name the system of each run
run 1, U (9 x 32)
[[ -3 -17  -4 -26   4 -17  25 -25  -9 -11 -35   1  -8   7  49 -35   6   6
  -19   6 -22 -11  -3 -12  14  -5  -6  -6  26  16  -6 -16]
 [-13   4 -15 -16   9  12  10 -21  -7  -6 -33   8 -14   3  31 -15  -2 -12
  -12  21 -21 -15  -6  16   9  -5  18  13  16  21  -6 -26]
 [-11  17 -16  -1  16  28  -8  -9  -1   0 -12   2 -10  -5  -2  13 -13 -20
   -2  22  -7 -13 -13  33  -9  -8  26  25  -1  17  -8 -22]
 [ -8  21  -8  14   4  33 -22   9   5   6  22   4  -1  -9 -34  33 -16 -22
   17  10  12  -6  -4  26  -9   1  22  24 -29  -6  -2  -2]
 [ -2  19   3  22  -9  13 -23  20   6  12  28  -8  11 -11 -44  38 -10  -5
   24  -4  21  10   1  12 -10   7  -3   7 -31 -12   2  13]
 [ 11   0  17  10 -14 -13  -9  12   4   4  30  -9  11   0 -31  16   4  18
   16 -17  20  16   4 -20  -5   6 -21 -11 -19 -21   4  25]
 [ 12 -15  17  -3 -23 -29  10   3   2  -4   8  -2  10   9   1 -11  11  21
    5 -18   6  11   9 -33   9  11 -28 -19   5 -12   0  20]
 [  7 -21  10 -20  -8 -33  22 -14  -4  -8 -25  -6   1   8  37 -30  16  23
  -14  -7 -13   2   5 -26  10   3 -24 -19  25   6  -3  -1]
 [ -3 -17  -5 -26   3 -15  24 -26 -10 -11 -37   3  -8   6  47 -32   7   4
  -19   6 -23 -13  -2  -9  13  -7  -4  -5  25  15  -5 -16]]
run 2, F (9 x 32)
[[ 16 -21  19 -20 -12 -35  24 -16   3  -3 -15  -8   7   7  16 -19  17  20
   -6  -1  -5   1   5 -31  14  11 -28 -17  23  -1   4   8]
 [ 25 -12  25  -5 -16 -23  16 -12   8  -1  -2   1  34   4  -7   6  15   2
    7   2   6  -1  19  -8  12  17 -37  -3   7 -23  17  13]
 [ 19   4  17   4  -2  -1  -5  -3   6   1   7   6  40  -4 -22  30   5 -13
   19   7  10  -3  18  22   2  10 -24  14  -8 -29  14  11]
 [  4  14  -1  14   5  20 -23   3   5   2  18   6  19 -14 -31  39 -12 -25
   18   4  11  -7   5  33  -9  -1   2  20 -28 -16   0  -2]
 [-18  21 -21  18   6  34 -23  12  -3   1  13   9 -13  -8 -17  21 -18 -20
    6   4   4  -2  -6  28 -14  -7  28  17 -24   6  -9 -10]
 [-27  14 -25   5   8  21 -12  13  -6  -1  -5   1 -35  -1   8  -8 -15  -3
   -4   1  -7  -1 -19   5 -13 -14  34   5  -6  31 -19 -15]
 [-20   0 -15 -14  -2   0   9  -4  -8  -5 -12  -2 -41  10  27 -32  -5  19
  -12  -5 -12   3 -18 -23   1  -9  18  -9  11  31 -20 -11]
 [ -3 -16   1 -23 -12 -25  25 -14  -6  -6 -22  -9 -17  10  32 -34  11  26
  -11  -5 -12   4  -6 -33  11   2 -15 -19  22  16  -8  -2]
 [ 20 -20  22 -15 -11 -33  21 -14   4  -6 -10  -4  17   7  14 -17  18  16
   -2  -4  -2  -1   7 -23  15  11 -31 -16  24  -7   6  10]]
run 3, G (9 x 32)
[[ -6   3   0  20 -19  -7 -31  27  -6  -7  20   7  -6   0  12  -5  -6  14
   11 -36   3  19  10 -11 -14 -16 -12 -15 -24  -8 -19  16]
 [  8  -9  16   5 -24 -19   1  10   1  -1  17  -3   5   5  -5  -5   7  24
    7 -22  13  16   9 -31   4   6 -26 -21  -7 -13  -1  24]
 [ 15 -13  19 -19 -21 -25  25 -12   8   4   7 -12  13   8 -17   0  17  13
    7   3  10   0   6 -35  18  16 -25  -6   8  -9  10  16]
 [ 11  -7  15 -28  -5 -15  43 -30   4   9 -20 -14  13  -2  -9   3  13   2
    2  26  -3 -11  -3 -14  24  23 -13  11  16   2  22   1]
 [  1  -1  -1 -28  11   7  32 -35   5   4 -22  -9   4   0  -7   6   4 -13
   -5  37  -5 -19 -10  11  18  12   7  18  17  10  15 -17]
 [ -8  12 -16  -7  16  22   1 -16   1  -2 -19   1 -10  -5   5   7  -8 -20
   -4  27 -12 -18 -10  32  -3  -5  24  22   7  16  -5 -25]
 [-15  17 -20  19  13  26 -25   9  -6  -6  -9  11 -14  -7  16   3 -19 -11
   -4  -2  -8   0  -5  36 -19 -13  20   9  -9  12 -14 -18]
 [-12   5 -17  25  -1  12 -40  25  -6 -11  15  12 -10  -5  11  -1 -20   0
    2 -28   1  10   1  14 -21 -20   5  -9 -25  -2 -26  -2]
 [ -4   2   2  21 -18  -7 -32  28  -8  -8  18   5  -4  -1  11  -4  -7  14
   10 -36   2  19  11 -13 -13 -15 -14 -16 -22  -9 -17  16]]
run 4, V (9 x 32)
[[  0 -12   3 -37  -5 -21  37 -29  -2   0 -26 -15 -12   9  18 -25  12  16
  -11  13 -10  -7 -11 -34  21   9  -6  -9  25  18   2  -4]
 [-16  -4 -12 -17  -2  -1  18 -14  -8  -7 -17  -6 -40   9  26 -32   1  17
  -15   0 -13  -1 -18 -29   6  -7  15  -8  16  30 -15 -11]
 [-24   8 -23   6   6  11 -21  15  -7  -5  -3   3 -36  -1  21 -17 -13   7
   -7 -11  -8   4 -15  -3 -16 -19  26  -8  -6  25 -27 -11]
 [-21  15 -21  26   1  26 -35  26  -6  -7  16  12 -14  -5  -1   8 -21 -10
    4 -17   3   7   0  20 -22 -17  16   2 -26   3 -20  -6]
 [  1  15  -5  30  -1  18 -35  21   1  -1  15   8  15 -16 -18  31 -17 -16
   17 -11   9   4  11  34 -17  -4  -4  10 -30 -15  -6   1]
 [ 20   5  17   8   0   1 -11   1   8  -2   9   7  41  -8 -23  35   1 -16
   18   6  10  -5  17  25   0   7 -21  15 -10 -28  12  11]
 [ 22  -9  22 -11 -10 -15  23 -21   5   2  -4   1  35   1 -14  13  14  -8
    8  14   5  -7  16   2  18  21 -30   8   7 -21  24   8]
 [ 14 -16  16 -29  -7 -26  40 -27   4   6 -25 -13  14   5   5 -12  18  11
   -4  18  -6  -7   0 -21  24  19 -21  -3  23   3  17   4]
 [ -5 -13  -1 -34  -5 -19  35 -25  -5  -2 -25 -13 -20  10  23 -30  13  18
  -11   8 -11  -3 -14 -38  19   5  -4  -8  22  20  -2  -5]]
run 5, L (9 x 32)
[[-22   0 -12 -12  -2   5  18  -1   0   4   4 -16 -44   2 -10 -16  -3  16
   -6   3   3   2 -28 -32   0   4  24  -3   8  35 -14  -6]
 [-29  16 -24   5   6  23 -14  18  -5   1   7  -3 -40  -1  -3  -4 -15   1
   -4  -2  -4   6 -18  -3 -14 -13  34   2 -11  27 -21  -7]
 [-21  18 -21  26   4  30 -33  19  -7  -5   9  15 -14  -7   0  10 -20 -13
    3  -8   2   3  -3  28 -20 -13  19   6 -24   3 -16 -10]
 [  3   6  -6  24   3  13 -32  11  -5 -13   3  19  23 -11   6  21 -12 -20
    7 -12  -1   0  17  41 -18 -10 -11  10 -21 -17  -9  -6]
 [ 21   1  15  12  -4  -6 -15  -3   1 -15  -6  18  44  -3  11  16   5 -14
    9  -3  -2  -6  26  31  -1  -1 -31   7  -4 -30   8   3]
 [ 26 -13  23  -6 -13 -22  17 -16   4  -4  -9   5  40   4   3   5  14  -2
    4   3   3  -4  21   2  14  17 -38  -3  11 -23  18   7]
 [ 18 -15  19 -26 -11 -30  34 -22   5   4 -13 -13  11   6   2 -11  17  14
    0  11   0  -4   2 -29  22  16 -23  -5  20  -2  13   8]
 [ -6  -7   5 -33 -10 -15  34 -23   3   6 -11 -21 -23   7  -4 -18   9  21
   -1  11  -1  -1 -19 -45  19  13   1  -6  14  21   1   3]
 [-24   2 -11 -13  -2   7  16  -1   1   7   5 -15 -43   3 -12 -13  -4  14
   -4   7   4   3 -25 -29  -3   4  27  -3   7  36 -14  -6]]
run 6, S (9 x 32)
[[  9  -6  20   8 -20 -21  -5  12   1  -3  19   0   8   4  -5  -3   5  20
    9 -26  11  14  12 -26   0   4 -28 -18  -7 -16   0  27]
 [-10  -5   6 -10 -27 -17  14   3  -1   3  13 -11 -19  10  -6 -16   3  27
    6 -13  11  14  -6 -50  11   7 -10 -19  -5   7  -7  19]
 [-18  -3  -6 -19  -6  -8  24  -7   3   8  -3 -18 -37   8  -6 -20   2  23
   -3   6  -1   2 -23 -41   7  10  15  -9  13  32 -10  -1]
 [-23   5 -16 -16   0  11  25 -15   1   5 -16  -6 -32   5  -1 -11  -5  -2
   -9  23  -6  -8 -21  -8   7   8  25   9  14  34  -6 -23]
 [ -9  12 -16 -11  16  22   4 -19   1  -3 -18   1 -10  -3   2   4  -6 -19
   -5  30 -11 -18 -12  27   0   0  23  23   8  16  -4 -26]
 [  7   5  -4  -2  20  13 -12 -12  -1 -11 -16  11  23 -10   8  21  -6 -28
    0  17 -11 -15   6  48  -4  -7  -1  26   2  -8  -1 -19]
 [ 15   3   9  14   1   3 -21   0  -2 -13  -4  20  39  -7   7  20  -2 -22
    9  -3  -2  -5  23  39  -4  -8 -22  12  -9 -28   4   1]
 [ 21  -1  16  16  -8 -13 -23  15   0  -8  13   9  30  -1   4   6   5   2
   12 -22   4   9  21   4  -6  -7 -29  -4  -8 -30   1  17]
 [  6  -8  15   9 -25 -21  -2  12   0  -1  17   0   6   4  -3  -8   6  23
    9 -27  11  19   9 -30   1   1 -25 -22  -9 -10  -3  23]]

runs to name
run 7 (6 x 32)
[[ 28 -18  20  -6 -11 -28  10 -15   3 -10 -12   5  33   6  16  -6  15   4
   -2  -4  -3  -2  22  -1   9   9 -40 -10  15 -22  10   5]
 [ 15 -16  19 -23 -14 -31  27 -14   5   2  -7 -11  10   9   4 -13  16  18
    1  -1   1  -1   4 -38  18  14 -26 -12  17  -3   7  12]
 [ -7  -3   7 -23 -18 -14  27 -11   7   8   5 -21 -25   5 -16 -13   7  23
    6   4   7   4 -15 -49  14  15   1  -7   4  19  -6   9]
 [-23   7  -8  -8  -6  12  12   4   4  11  14 -13 -39   2 -29  -3  -8  12
    3   3   9   4 -26 -31   1   8  29   3  -3  31 -10   1]
 [-31  19 -23   7   4  30 -10  15  -5   8   5   0 -32  -5 -14   8 -17  -8
    5   6   1   0 -17   6  -9  -7  36  14 -15  25 -13 -10]
 [-14  17 -20  19  10  32 -27   9  -3  -5   2  12  -7  -8  -1  15 -18 -19
    1   2  -3  -3  -4  37 -17 -11  21  14 -16   5 -10 -17]]
  L
run 8 (6 x 32)
[[ 18  -7   6   9  -3 -16 -17   0  -3 -17 -11  18  37   5  32  -2   7  -6
    0 -11 -12  -1  29  24  -3 -10 -32  -4   4 -26  -2  -3]
 [ 27 -18  24  -3 -13 -27   3  -6   5  -9   2   5  28   6   9  -7  14  10
    3 -13   4   2  19 -12   8   7 -39 -14  10 -24   5  14]
 [ 12 -12  18 -17 -22 -24  24 -11   7   5  11 -13   6  10 -15  -5  16  16
    8  -2   9   3   2 -39  16  14 -24  -9   5  -8   7  17]
 [ -8  -2   5 -19 -20  -7  26 -11  11  17  15 -24 -21   6 -36   1   7  15
   12  10  12   0 -19 -43  14  20   1  -2  -1  15  -2   6]
 [-24  10  -7 -11  -3  16  21  -2   5  15   6 -13 -35   1 -34   2  -7   5
    5  16   8   1 -23 -20   5  16  29  10   0  31  -2  -5]
 [-25  21 -21  -1   9  27  -4   3  -4   5  -6  -1 -29  -1  -5   5 -14 -10
   -3  15  -6  -4 -18  11  -8  -6  34  17  -6  29 -13 -16]]
  L
run 9 (6 x 32)
[[ 17  -5  22   5 -17 -16  -3   5   4   2  24  -4  17   0 -24  13   9  14
   14 -15  19  14   9 -19   1   7 -27 -10  -8 -21   7  25]
 [ 20 -10  24 -10 -16 -20  23 -16   7   1  -2   0  33   6 -11  10  15   3
    6   9   8  -2  15 -10  17  21 -33  -1  10 -20  20  13]
 [ 18 -13  14 -27   3 -20  36 -33   2   1 -33  -5  26   0  11  -3  14  -2
   -7  24 -11 -14   5   5  23  18 -21   6  25  -5  23  -6]
 [ -1  -6  -5 -27   9   1  30 -34  -6  -6 -37   4   3   3  26 -10   5 -14
  -14  29 -19 -18  -2  11  19   3   2  14  22  10  10 -22]
 [-18  10 -22  -8  10  18   4 -12  -1  -3 -24   5 -22   4  20 -11 -10 -11
   -8  19 -18 -14 -13  18   0  -7  26  12   9  25 -14 -27]
 [-24  17 -25  13  10  23 -23  18  -6  -3  -1   5 -31  -1   9  -5 -18   0
   -4  -6  -7   4 -13  13 -16 -15  30   2  -9  23 -20 -13]]
  G
run 10 (6 x 32)
[[  2  13   2  -1  -8  17   6  -8  12  12  21 -11   8  -8 -55  38  -4 -14
   18  22  19  -6  -6   6   2  17   3  22 -18  -7   9   3]
 [ 12  -1   9 -24  10   2  26 -31   9   5 -12 -10  18  -5 -25  21   4 -16
    1  32   3 -17  -5  13  14  18  -2  24  10  -2  17  -9]
 [  9 -14   2 -28   7 -11  35 -36  -5  -5 -40  -1  15   1  26  -9  11 -11
  -15  28 -19 -17   4  12  20   7 -11  12  25   3  15 -19]
 [  2 -18  -5 -20   6 -21  18 -22  -9 -16 -40   6   4   5  53 -30   8   0
  -17   2 -26 -13   5  -1  11  -8 -12  -5  25  10  -7 -18]
 [ -7  -8  -4  -6   1 -18  -8   2 -12 -15 -27   9 -11   6  57 -32   0  17
  -11 -21 -21   4   4  -8  -3 -18 -10 -16  11  11 -22  -6]
 [-15   3 -10  17 -16  -3 -29  26 -12  -7  11   7 -17   3  20 -13  -6  14
    3 -32  -1  18   4 -14 -13 -18  -5 -20 -21   0 -25   9]]
  V
run 11 (6 x 32)
[[  4 -10  12   2 -27 -23   2  10   0  -2  14  -1   0   9   2 -15   7  25
    6 -26   8  14   8 -36   5   4 -24 -21  -3  -7  -5  20]
 [ 21 -10  17   9 -10 -22 -15  10   2 -11   6  11  28   1  14   1   7   4
    6 -23   1   5  22   0  -4  -7 -35 -10  -1 -26  -3  15]
 [ 16   1   9  12   0  -3 -17   1  -3 -14  -7  22  41  -1  19  15   2 -17
    5  -4  -6  -4  26  36  -3  -8 -29   8  -4 -27   3   0]
 [  8   5  -3  -1  19  11 -11 -12  -4 -13 -17  13  26  -9  12  20  -5 -26
    0  14 -11 -14  10  48  -8  -9  -3  26   0 -11   0 -17]
 [ -9  16 -16  -7  16  26  -2 -15   1   0 -13  -2  -7  -4  -5  12  -9 -20
   -2  28  -8 -17 -12  30  -5  -3  23  27   4  15  -4 -23]
 [-24  12 -15 -14   4  20  19 -11   3  10  -8  -7 -31   1 -15   0  -7  -3
   -2  24  -1  -6 -24  -5   2  11  31  15   6  34  -3 -17]]
  F
